A =
[[-26 -17  -4   7   2]
 [-24 -35   2   8  11]
 [ 11 -15   9  -9   7]]
A[0, 0] = -26
A[1, 3] = 8
A[1] = [-24, -35, 2, 8, 11]
A[0] = [-26, -17, -4, 7, 2]
A[:, 2] = [-4, 2, 9]
A[0, 4] = 2
A[:, 3] = [7, 8, -9]

W =
[[-33  21   4  -4  10 -12 -17   2   2]
 [-22  13  26 -13  -6  -5  17  -3  -3]
 [-13   1  12   2   5  -8   4  -6  12]
 [ -9   2   6   7   3  -2   7   0   9]
 [  6  -8   2   1   0  -1  10  -3   4]
 [  4   1   0   6  -5  -3   5   8   3]
 [ -2  -8   1  -3   4   3   4   4  10]
 [ 16  -1   1  -3 -14   1  -1   9   4]
 [ 11 -14   2 -15  -6  21   2  -2  -2]
 [ 24   3  11 -17 -33   7  -8  22  -1]
 [  9 -15 -19 -14 -10  16 -12  15 -17]
 [  1  -1  -9 -14 -10  -5 -13  25   3]
 [-22 -39 -23 -21   9  -8  -4 -15 -19]]
W[0, 0]: -33
W[8, 3]: -15
W[:, 5]: [-12, -5, -8, -2, -1, -3, 3, 1, 21, 7, 16, -5, -8]
W[0, 1]: 21
W[9, 7]: 22
W[12, 6]: -4
W[9]: [24, 3, 11, -17, -33, 7, -8, 22, -1]
W[6]: [-2, -8, 1, -3, 4, 3, 4, 4, 10]
W[10, 4]: -10
W[7, 0]: 16
W[:, 3]: [-4, -13, 2, 7, 1, 6, -3, -3, -15, -17, -14, -14, -21]
W[3, 3]: 7
W[3, 5]: -2
W[12, 7]: -15
W[5, 2]: 0
W[:, 6]: [-17, 17, 4, 7, 10, 5, 4, -1, 2, -8, -12, -13, -4]
W[7, 6]: -1
W[7, 8]: 4
W[4, 2]: 2
W[0, 3]: -4
W[5, 3]: 6
W[3]: [-9, 2, 6, 7, 3, -2, 7, 0, 9]
W[9, 0]: 24
W[12, 1]: -39
W[:, 7]: [2, -3, -6, 0, -3, 8, 4, 9, -2, 22, 15, 25, -15]
W[8, 5]: 21
W[5, 5]: -3
W[6, 8]: 10
W[2, 1]: 1
W[5, 8]: 3
W[8, 4]: -6
W[4, 5]: -1
W[7, 2]: 1
W[4, 8]: 4
W[:, 1]: [21, 13, 1, 2, -8, 1, -8, -1, -14, 3, -15, -1, -39]

arr =
[[15 17 13 14 14 12 15 15 13 12]
 [17 17 14 14 16 12 13 15 17 13]
 [16 11 16 22  9 26 15 19 16 16]
 [17 13 18 18 13 19 20 15 20 14]
 [17 17 13 14 16 12 14 15 13 16]
 [16 21 14 12 16  9 12 11 12 13]
 [18 11 15 24  9 19 15 19 16 17]
 [14 11 14 24 11 29 17 20 20 17]
 [14 13 16 16 13 26 15 20 21 14]
 [18 19 10 12 18  6 10 11 11 14]
 [15  9 16 26  8 39 18 26 17 15]
 [13 21 16 10 21  9 13 11 12 15]
 [14  9 16 22  9 26 20 24 17 16]
 [15 27 12 10 23  6 13  9  9 14]
 [15 23 13 12 21  9 15 11 12 14]]
arr[-15, 0] -> 15
arr[4, -10] -> 17
arr[8, 1] -> 13
arr[-11, 5] -> 12
arr[:, 7] -> [15, 15, 19, 15, 15, 11, 19, 20, 20, 11, 26, 11, 24, 9, 11]
arr[0, 2] -> 13
arr[9, 5] -> 6
arr[8, 0] -> 14
arr[-8, 4] -> 11
arr[:, 6] -> [15, 13, 15, 20, 14, 12, 15, 17, 15, 10, 18, 13, 20, 13, 15]
arr[12, 8] -> 17
arr[-14, 3] -> 14
arr[2, -7] -> 22
arr[-9, 6] -> 15
arr[6, -2] -> 16
arr[10, 6] -> 18
arr[-7, -7] -> 16
arr[1, -6] -> 16
arr[4, -8] -> 13
arr[:, 8] -> [13, 17, 16, 20, 13, 12, 16, 20, 21, 11, 17, 12, 17, 9, 12]
arr[0, 7] -> 15
arr[6, 5] -> 19
arr[:, -5] -> [12, 12, 26, 19, 12, 9, 19, 29, 26, 6, 39, 9, 26, 6, 9]
arr[:, 0] -> [15, 17, 16, 17, 17, 16, 18, 14, 14, 18, 15, 13, 14, 15, 15]
arr[-11] -> [17, 17, 13, 14, 16, 12, 14, 15, 13, 16]
arr[6, -3] -> 19
arr[8, 7] -> 20
arr[7, 0] -> 14
arr[-2] -> [15, 27, 12, 10, 23, 6, 13, 9, 9, 14]
arr[14, -1] -> 14
arr[-2, 2] -> 12
arr[13, 1] -> 27
arr[-6, 1] -> 19
arr[-11, 7] -> 15
arr[-4, -8] -> 16
arr[14] -> [15, 23, 13, 12, 21, 9, 15, 11, 12, 14]
arr[5, 6] -> 12
arr[3, 0] -> 17
